In the rows, 128 means zero.
One turn moves every row onto another: examples first, then more rows asked
zut: 131 137 119 154 116 85 130 144 143 121 110 126 104
Bop: 126 145 129 144 123 132 136 158 105 133 117 160 112
Nodi: 121 130 136 110 125 139 105 99 120 102 143 124 111
lufog: 103 134 160 95 124 109 123 130 144 131 132 112 115
pobu: 114 110 143 100 142 111 115 128 148 137 139 112 126
kipot: 118 117 157 151 132 139 114 137 115 151 125 114 154
zik: 122 142 112 132 115 107 124 138 157 119 119 97 104
retet: 116 152 130 147 119 98 135 127 148 114 120 114 90
ziv: 135 131 130 170 135 130 151 131 118 150 105 128 137
Rin: 134 108 168 140 144 121 122 113 115 140 125 117 148
fubu: 127 113 159 146 137 153 124 124 115 148 139 122 141
norut: 119 136 112 126 128 91 129 137 147 115 109 107 101
lazo: 118 143 120 127 113 144 135 145 116 125 96 156 131
bepe: 129 141 123 179 123 122 126 136 119 127 102 104 128
sapal: 121 122 165 135 147 138 141 113 110 138 133 128 147
Roda: 114 133 136 123 128 167 144 116 114 136 132 141 122
Pezi: 133 122 129 129 125 133 92 110 139 104 145 146 121
leb: 129 120 147 92 130 123 108 131 140 129 141 106 120
dapim: 134 143 130 131 120 105 97 141 112 101 127 143 101
Vebo: 149 143 116 122 128 118 101 148 127 112 116 153 122
vaf: 117 124 158 94 134 106 122 118 137 116 143 118 122
sur: 129 145 137 172 135 118 156 132 111 124 109 133 122
namom: 112 106 155 151 146 135 126 122 116 150 126 122 148
panub: 124 138 131 180 115 131 140 140 111 128 106 124 117
kaz: 124 114 158 98 128 94 123 136 144 134 127 117 123
Pedig: 108 139 134 129 111 163 117 130 130 114 115 156 132
tunu: 123 131 171 127 148 131 122 125 110 150 125 119 147
Lunot: 125 145 120 126 107 101 124 147 136 109 109 109 96
kifen: 137 149 141 179 143 122 135 124 114 133 114 121 122
des: 125 147 129 132 123 85 137 137 138 103 119 125 98
botar: 132 129 137 176 130 120 152 112 121 128 104 115 123
Sodal: 121 134 131 129 118 155 102 118 144 106 136 152 123
Delag: 104 123 133 134 110 161 126 108 128 117 127 147 132
Nofun: 119 110 155 120 136 138 127 105 123 146 124 111 151
vif: 111 117 147 105 124 123 113 140 153 143 141 106 129
kope: 141 146 121 127 127 139 94 134 137 103 123 152 122
fot: 115 116 144 105 117 94 107 120 148 117 130 110 118
kobu: 128 150 124 127 119 147 110 146 123 112 103 157 131
Tup: 122 135 127 134 115 94 153 135 149 122 106 115 99
gane: 116 133 123 177 132 114 140 133 114 128 97 117 124

kaz -> Tup
zik -> bepe
panub -> fubu
Now these:
Delag -> Pezi
des -> sur
gane -> namom
kifen -> tunu
Nodi -> dapim
zut -> ziv
Sodal -> kope

One turn moves every row onto another: examples first, then more rows asked
Fabe: 108 168 117 105 123 95 112 126 158 102 165 142 120 138 103 135
Tov: 138 129 114 92 115 100 148 118 145 102 179 142 117 127 96 128
Monit: 90 156 130 103 132 105 137 123 121 102 129 156 113 131 99 103
nav: 159 143 114 105 130 84 108 141 150 99 144 131 131 146 131 149
sibi: 104 119 123 105 142 92 107 144 127 108 166 139 122 145 99 169
Lufir: 138 133 122 98 124 99 158 121 148 103 178 139 112 122 91 131
Lel: 123 107 122 101 120 106 161 151 153 105 94 153 128 150 117 109
suvu: 136 139 135 138 158 109 147 149 127 116 125 138 100 115 99 155
zabuz: 90 160 134 109 138 103 145 122 125 102 130 151 111 129 102 107
lezu: 99 130 113 116 145 90 121 140 135 106 168 131 128 144 116 174
Vosun: 114 162 131 103 128 98 107 131 153 106 165 145 113 133 83 132
Satu: 79 136 122 115 160 83 131 141 178 100 139 153 119 124 106 131
niza: 100 104 124 104 122 91 173 128 161 102 109 156 113 138 99 120
Vogut: 114 127 141 104 119 97 164 139 103 118 153 145 116 132 93 138
gof: 116 81 114 109 124 102 120 166 128 104 151 134 126 131 109 142
Kirep: 158 119 120 114 127 99 98 145 154 98 134 127 120 142 105 113
Vufit: 152 118 124 99 151 118 124 159 140 108 98 138 118 153 114 136
fami: 109 104 122 99 137 100 141 162 156 106 86 133 132 153 120 135
Mir: 149 130 125 113 162 114 145 156 150 108 99 128 116 148 122 142
rubo: 136 115 114 105 123 116 101 146 109 113 125 158 115 135 102 140
Fosig: 87 124 130 102 153 87 114 144 168 103 137 162 116 125 86 126
dif: 134 137 112 98 118 99 158 117 150 101 179 138 118 125 103 134
mebo: 105 128 130 118 155 91 125 145 134 110 168 133 118 136 97 175
sada: 117 93 131 128 148 97 148 169 140 106 151 123 115 117 104 150
febud: 121 144 89 130 131 107 137 135 129 106 129 138 125 135 147 152
Zutuv: 162 150 132 120 149 82 128 146 156 104 142 123 120 134 119 156
Lukof: 110 172 131 113 136 95 124 128 160 104 165 137 112 130 93 139
nusok: 107 137 127 113 120 93 177 134 109 115 154 138 124 135 115 141
bam: 109 109 126 106 143 99 151 163 159 107 88 129 128 148 118 137
Vom: 99 104 118 103 118 90 172 126 160 101 110 155 117 140 104 120
fon: 113 103 131 101 141 100 143 165 155 107 87 134 126 150 110 135
Tela: 120 116 123 110 128 104 173 150 159 105 95 148 127 146 121 114
Vot: 108 99 102 127 133 95 146 162 143 101 153 121 130 129 137 151
Bame: 145 128 108 105 146 114 131 153 146 104 100 131 127 158 138 138
matub: 150 139 106 131 132 94 119 138 168 94 136 114 126 142 131 121
voz: 108 127 123 98 107 95 157 134 100 115 154 146 127 142 113 135
gage: 79 127 110 101 144 85 112 138 170 99 139 160 126 134 111 125
fusa: 124 108 132 105 130 106 168 153 156 107 94 151 120 144 106 111
kisar: 158 132 134 134 150 96 125 148 166 100 134 116 109 129 100 121
simed: 101 102 122 102 119 91 169 127 158 102 109 158 115 138 100 118
dopan: 168 134 137 103 138 86 106 149 145 105 141 136 120 138 104 147
vota: 88 161 125 107 132 103 142 120 123 102 129 152 116 133 109 105

lezu -> mebo
Kirep -> matub
Monit -> vota
Now these:
fon -> fami
Tela -> fusa
Lufir -> Tov
suvu -> rubo
gof -> Vot
Fosig -> gage
Vogut -> voz
Mir -> Vufit
niza -> simed
Vosun -> Fabe
dopan -> nav

One turn moves every row onto another: examples first, then more rows asked
Tive: 123 96 144 160 119 115 139 90 151 164 150 142 140 105 148 141 128 149
 120 117 122 140 164 106 129 131 122 163 118 159 134 92 152 144 139
fas: 128 106 161 164 116 107 137 90 151 118 130 121 139 127 132 151 133 147
 133 128 128 133 141 118 144 108 157 141 139 166 148 74 117 122 124
zad: 138 98 156 154 125 124 146 86 131 164 119 148 137 116 128 128 131 141
 110 141 143 152 155 102 134 140 125 141 109 152 151 92 120 159 138
mev: 106 133 134 157 140 134 113 115 118 147 149 139 148 119 146 128 151 130
 129 120 133 167 149 123 133 114 157 162 122 163 113 115 125 144 128
refis: 130 128 147 156 133 116 148 108 132 125 117 131 141 119 122 138 139 148
 122 143 136 144 148 126 131 97 160 154 137 174 161 88 105 129 136
pivud: 102 65 108 82 125 88 133 110 99 118 135 101 139 124 126 124 116 129 104
 123 135 123 150 112 142 139 116 144 99 121 112 117 170 139 132
Dozil: 106 70 101 80 127 97 125 116 93 116 142 117 135 110 118 126 127 128 99
 132 128 127 159 109 149 140 107 152 97 124 113 113 160 127 131
pas: 122 67 113 103 131 78 148 117 98 96 130 104 124 128 110 121 120 130 105
 127 135 113 153 118 175 123 112 126 133 128 136 94 149 111 124
veve: 124 122 165 138 137 133 116 94 119 157 113 137 150 107 133 129 143 135
 108 143 129 152 164 115 146 132 154 150 121 155 137 106 108 170 130
vigun: 96 88 115 82 138 83 123 126 83 110 131 95 152 133 132 113 131 129 108
 116 130 116 144 129 167 128 147 131 125 120 113 117 146 141 127
soru: 123 99 136 175 130 127 148 99 145 152 148 134 126 119 140 132 125 133
 125 119 139 164 158 108 124 117 115 160 122 167 129 101 154 138 129
mafet: 115 66 106 107 129 80 155 111 97 92 128 99 124 133 103 121 128 123 116
 121 138 116 151 112 165 127 120 117 133 132 129 104 152 129 114
lavan: 95 87 109 82 136 93 128 125 86 98 133 96 145 130 115 114 150 123 114 115
 125 126 144 120 165 126 145 128 126 126 113 116 137 148 112
tad: 134 114 166 155 129 120 144 99 120 130 112 133 137 131 133 131 133 144
 120 155 127 140 156 107 142 128 148 134 139 163 159 85 99 159 127
zefus: 131 106 142 153 127 121 161 99 149 155 128 138 137 108 127 133 130 151
 111 133 136 156 156 114 116 111 125 168 117 169 157 91 136 140 144
vok: 99 88 118 71 135 93 121 132 88 100 135 98 150 130 124 113 146 132 105
 121 120 127 138 126 172 121 139 136 123 123 121 103 132 133 121
Pupim: 115 70 112 104 128 72 142 111 93 92 123 96 130 137 115 127 110 128 113
 130 144 106 146 119 160 127 130 123 126 127 126 106 152 118 126
das: 102 68 96 88 127 96 136 110 94 115 139 111 133 115 110 123 133 120 108
 120 134 129 158 105 146 142 113 140 103 126 109 122 165 145 121
zar: 115 120 166 144 140 104 128 122 139 101 129 122 140 152 114 138 135 143
 137 136 108 141 142 127 132 100 161 151 124 145 147 94 102 136 149
Garit: 119 136 139 141 141 127 131 113 125 163 130 144 156 100 136 126 150 146
 110 127 130 155 160 129 131 109 156 171 123 164 142 108 118 150 145
Sata: 120 74 112 104 122 79 153 119 94 103 135 96 122 139 101 119 121 133 112
 129 139 113 144 121 168 115 121 116 130 129 127 102 153 117 121
Vese: 107 73 104 85 120 96 132 113 94 126 143 106 127 117 106 124 122 130 103
 130 132 126 158 113 148 129 110 144 101 127 105 122 172 134 126
Nusom: 112 126 145 144 152 112 104 115 127 149 140 150 146 113 117 136 134 132
 121 127 114 144 176 128 134 119 146 172 105 136 121 128 129 145 164
bizo: 131 91 156 161 141 98 155 106 160 147 137 135 128 135 112 127 117 142
 121 114 122 145 160 119 135 112 112 153 114 135 151 96 143 136 162
zodab: 110 132 143 148 127 117 104 105 122 150 146 146 161 110 147 140 155 143
 128 120 121 139 149 125 144 123 172 156 122 155 122 101 113 141 135
fefo: 97 95 114 76 129 94 125 135 80 109 142 93 143 135 117 113 142 134 110
 126 119 123 141 127 164 117 142 133 123 127 110 115 142 142 119
Lumam: 122 116 150 172 132 121 140 106 138 113 133 117 131 139 132 135 137 133
 137 127 140 158 136 122 140 97 154 142 143 172 137 89 118 124 117

Tive -> zodab
vok -> pas
tad -> zad
Now these:
vigun -> Pupim
lavan -> mafet
soru -> mev
bizo -> Nusom
refis -> zefus
fefo -> Sata

One turn moves every row onto another: examples first, then more rows asked
Manid: 128 127 159 116 126 127 138 83 136 144 145 132 129 154 140 107
kug: 118 132 127 125 136 130 122 133 98 78 154 117 133 116 133 149
sakul: 117 105 101 111 129 130 143 106 129 127 163 95 113 130 139 144
riv: 116 97 100 113 137 125 141 104 133 118 157 89 117 135 137 141
Bebe: 116 141 156 102 141 119 105 118 114 129 153 123 116 153 106 115
zag: 114 86 119 128 142 150 139 129 126 110 130 97 149 146 140 93
gok: 132 121 107 113 124 151 157 143 147 134 122 119 143 138 118 108
Zuk: 127 123 157 115 126 125 139 85 132 146 146 132 130 157 140 106
pek: 120 131 139 134 140 143 120 141 100 73 139 118 147 118 134 125
loza: 133 123 126 124 141 149 129 103 165 106 127 81 122 115 135 105
pemok: 127 124 159 117 127 127 138 86 134 145 143 134 132 156 140 103
Fev: 136 131 132 124 134 158 129 106 164 113 129 86 121 110 135 104
simo: 124 124 141 132 130 117 144 122 100 70 154 133 128 132 127 138
Gipap: 115 137 161 105 142 123 105 124 111 128 149 125 123 157 108 104
Pafiv: 113 89 122 127 135 157 142 133 118 118 135 103 150 145 144 91
gidan: 136 142 150 134 131 122 137 113 121 66 145 126 120 118 124 134
zulat: 130 130 155 140 133 131 140 127 109 64 138 131 138 128 126 115
pumik: 130 119 97 107 121 140 161 136 143 139 135 119 133 139 117 127
dusu: 128 147 139 130 139 140 116 128 117 73 141 111 132 104 131 138
div: 118 146 163 105 142 124 102 119 121 126 147 120 118 149 106 105
ledut: 138 133 106 109 124 147 155 132 160 134 126 113 130 129 115 119

Zuk -> pemok
zulat -> gidan
Now these:
div -> Bebe
pek -> dusu
riv -> zag
pumik -> gok
Pafiv -> Fev

